128 stands for zero in the data rows.
Every row has a hidden score from 0 to 40. What is each row's score? 20 is about the middle. The score is a weighted sum of the row's numbers plus the product of two more (or one squared), each taken from its middle value.
[132 137 102 153 126 163 156 123 121 172 131 103 160 125 169 111] ~ 28
[121 115 157 105 127  90 136 132 128 121 136 134 100 125 121 138] ~ 16
[124 139  88 138 109  84 132 123 127 105 143 169 124 137 107 159] ~ 24
[131 160 161 157 146 125 114 136 131 133 138 140 129 136 134 101] ~ 10
[133 131 122 135 131 166 161 123 115 160 136 113 167 127 167 119] ~ 21
[137 166 122 139  96 167 150 111  83 166 113 104 145 118 161 104] ~ 30
[139 104 163  86 150 113 120 121 140  94 106 109 103 135 144 162] ~ 11
[134 148 108 133 155 125 134 135 158 142  96 155 121 114 101 116] ~ 15
[ 85  97 147 154 119 163 134 125 126 147 152 161 138  95 118 129] ~ 21
[123 109 135 142 149  91 132 134  98 121 162  92 105 124 129 111] ~ 25
[115 174  94 151 151 142 118  98 165 153  99 184 124 109 120  97] ~ 19
[157 141  89 136 136 105 131 124 155  91 114 129 118 147 100 151] ~ 26
[120 119 146 111 109  93 118 121 149 119 127 125 119 115  93 115] ~ 24
[130 111 156  86 122 118 117 148 147 114 102 146 100 127 117 164] ~ 10
[ 81  98 135 143 102 142 130 113 122 140 138 152 130 100 137 132] ~ 25
[159 123 174 142 142 139 138 136 135 136 118 147 117 106 117 105] ~ 8
[109 101 114 151 119 178 148 109 124 167 130 157 139 132 145 166] ~ 25
[ 84 164 167 117 146 142 114 114 140 142 152 126 110 113 117  95] ~ 24
[142 121 120 106 146 120 116 130  84  99 156 101 115 127 109 128] ~ 25
[114  87 113 147 139 161 142 139 140 140 169 137 166 158 142 130] ~ 10
[138 153  70  84  81  95  84 126  75 134 149 104 108 116 124  91] ~ 37
[156 116  89 132 118 137 115 129  87 167 123 112 127 137 147 141] ~ 30
[ 68 130 157 135 113 132 116 119 135 144 161 149 142  85 135  65] ~ 13
[141 110 106 162 140 173 166 112 130 151 164 135 142 137 140 139] ~ 24
[156 100 101 113 151 121 101 134 132 113  95 114 119 124 141 184] ~ 20
[144 152 131 146 158 110 146 127 138 129 114 114 102 102 123 118] ~ 26
[148  99 130 143 140 155 105 106  79 110 131  95 128 131 106 156] ~ 39
[150 134 118 142 147 142 125 132 139 157 143 124 123 123 128 102] ~ 22
[ 92 122  96 142 119 174 171 106 122 174 115 163 140 117 127 161] ~ 28
[137 114  99  77 107 104  79 158 155 113  87 166 113 121 128 164] ~ 7
[153 147 163 146 155 116 137 149 148  89  97 157 113 135 118 153] ~ 2
[138  98 139 111 124  98 104 108 152 118 113 162  91 121  93 137] ~ 31
[147 153 143 123  86 114 139 129 123 116 139 107 148 141 165 113] ~ 15
[103 113 100 112 129 181 157 140 152 190 141 126 191 140 167 118] ~ 24
[ 99 126 104 155 116 173 145 137 149 147 183 131 168 141 163 113] ~ 17
[ 96 118 136 140 104 142 126 136 132 150 157 129 170 116 144 107] ~ 15
[130 104 147 137 141 103 120 134 148 100  97 153 102 123 104 158] ~ 16
[ 70 156 171 107 156 139 123  92 130 144 114 171 124  82 122  90] ~ 8
[133  98 125 157 117 139 166 123 144 155 153 121 153 134 159 124] ~ 17
[149  82  90 135 159 115 124 120 123  96 130  88 118 138 108 158] ~ 31
[134 134 140 100 123  95 135 129  88 107 152  93 116 132 129 118] ~ 24
[154 144 135 141 128  82 133 132 149 108 119 156 118 147  96 149] ~ 16
[148 110 137 136 158 154 124 141  80 150 107  97 108 123 158 151] ~ 25
[119 139 149 146 160 138 107 125 141 131 127 119 129 140 132 104] ~ 15
[103 118 116 159 117 160 151 138 154 155 169 118 175 161 155 106] ~ 16
[ 86 161 165 100 152 137  85 152 105 119 115 182 118 107 112 156] ~ 8
[138 129 145  94 118  95 143 115  72 139 146  89 125 143 124 105] ~ 27
[ 92  97  92 155 136 166 141 115 146 168 125 137 153 141 140 163] ~ 26
[135 114  78 110 159 154 101 148 138  85  89 142  96 133  82 156] ~ 27
[144 147 135 129 174 140 111 107 145 135 171 121 109 136 107 114] ~ 27
[108 125  96 162 100 144 135 119 152 163 156 137 153 133 148 129] ~ 27
[154 101 148  94 121 104 121 129 120  98 124 134 103 125 102 137] ~ 18
[147 102  85 144 152 132 119 137  86 110 146 100 140 144 112 141] ~ 27
[142 117  94 123 131 158 136 143 131 179 130  97 177 125 138 122] ~ 34
[105 103 116 151 130 158 115 128 148 159 158 133 143 105 129 132] ~ 25
[126 136 162 139 148 143 106 130 155 140 132 141 124 110 103  78] ~ 14
[115 157  91  98  88  83  89 136  95 131 125  95 131 141 141  91] ~ 28
[ 97 116 101 152 132 166 130 125 141 147 140 134 166 149 142 117] ~ 17
[150 128 128 138 158 112 127 146 123 123 127 127 107 138 110 112] ~ 15
[159 111 105 116 157 137 120 133 114 116 134  95 117 126 100 168] ~ 34
[113 182  94 141 158 160 103 115 154 160  81 161 109 119 117  93] ~ 23
[123 130 155 102 133 117  91 126 134  94  92 152  92 112  95 159] ~ 19
[139 122 133  69 100  85  96 120 107 112 161 109 102 119 138 130] ~ 25
[ 86 113  94 144 138 160 147 126 141 146 134 146 157 115 136 147] ~ 20
[163 141  89 132 129 166 138 118 108 145 105 101 173  89 181 142] ~ 32
[112 106 139  85 140 124  82 116 132 109  76 174 128 130 100 162] ~ 10
[142 114 157  97 113  98 131 123 149 111 150 128 103 147 105 138] ~ 20
[146 109 113 105 142 121 117 115 132  96 119 123 107 139 105 175] ~ 26
[112 143 130 125 149 140 118 138 128 112 148 109 125 124 140  87] ~ 14
[ 95 152 176 137 166 124 127 111 143 136 141 122 110 123 140  98] ~ 17
[164 110  99 105 158 146 104 135 101  94 105 116 109 142 105 167] ~ 23
[130 136 118 146 115 153 122 140 125 153 135 110 156 152 160 124] ~ 20
[157 142 114 149 149  99 124 139 167 108 114 110 123 153 102 123] ~ 21
[114 123 143 166 115 142 133 120 163 137 168 121 152 105 145 123] ~ 22
[141 152 155 145 160 128 102 134 131 139 164 108 123 140 126  96] ~ 21
[125  84 140  76 107 102 125 120 130 121 114 110  99 140 127 148] ~ 22
[123 126 173 125 135  83 159 141 156 114 104 148 115 115 110 123] ~ 4
[149  91 167  94 115 121  89 136 139  94 127 141 125 135 133 173] ~ 6
[136 147 148 167 123 163 139 136 122 165 167 124 155 126 168 103] ~ 18
[143 152 149 153 162 125 136 125 148 137 142 137 135 154 132 106] ~ 10
[133 133 152 145 144 141 123 163 161 119 117 152 114 148 117 131] ~ 7
[118 111 168 130 127 136 130 124  81 142 111 180 123  95  89 141] ~ 17
[ 94 117 117 149 118 140 123 126 166 147 151 166 144 106 133 108] ~ 14
[144 111 135 136 158 137 120 112  97 167 148 102 114 143 152 116] ~ 25
[109 102 129 145 139 145 148 120 152 158 167 139 146 122 148 149] ~ 22
[147 142 146 137  95 143 128 129  84 134 101  89 173 155 164 131] ~ 17
[133 119 143 108 105 103 119 138  91  93 136 101 123 157 136 128] ~ 18
[136 160 121 155 163 137 132 117 167 163 137 148 108 116 110 103] ~ 25
[143 147  92 153 107 165 142 121 136 152 154 117 173 145 157 107] ~ 22
[155 106  99 126 138 112 111 147 116  87 123 109 128 140 111 143] ~ 19
[ 99 120 143 103 116  84  98 128 141 110 122 157 103 114  89 124] ~ 20
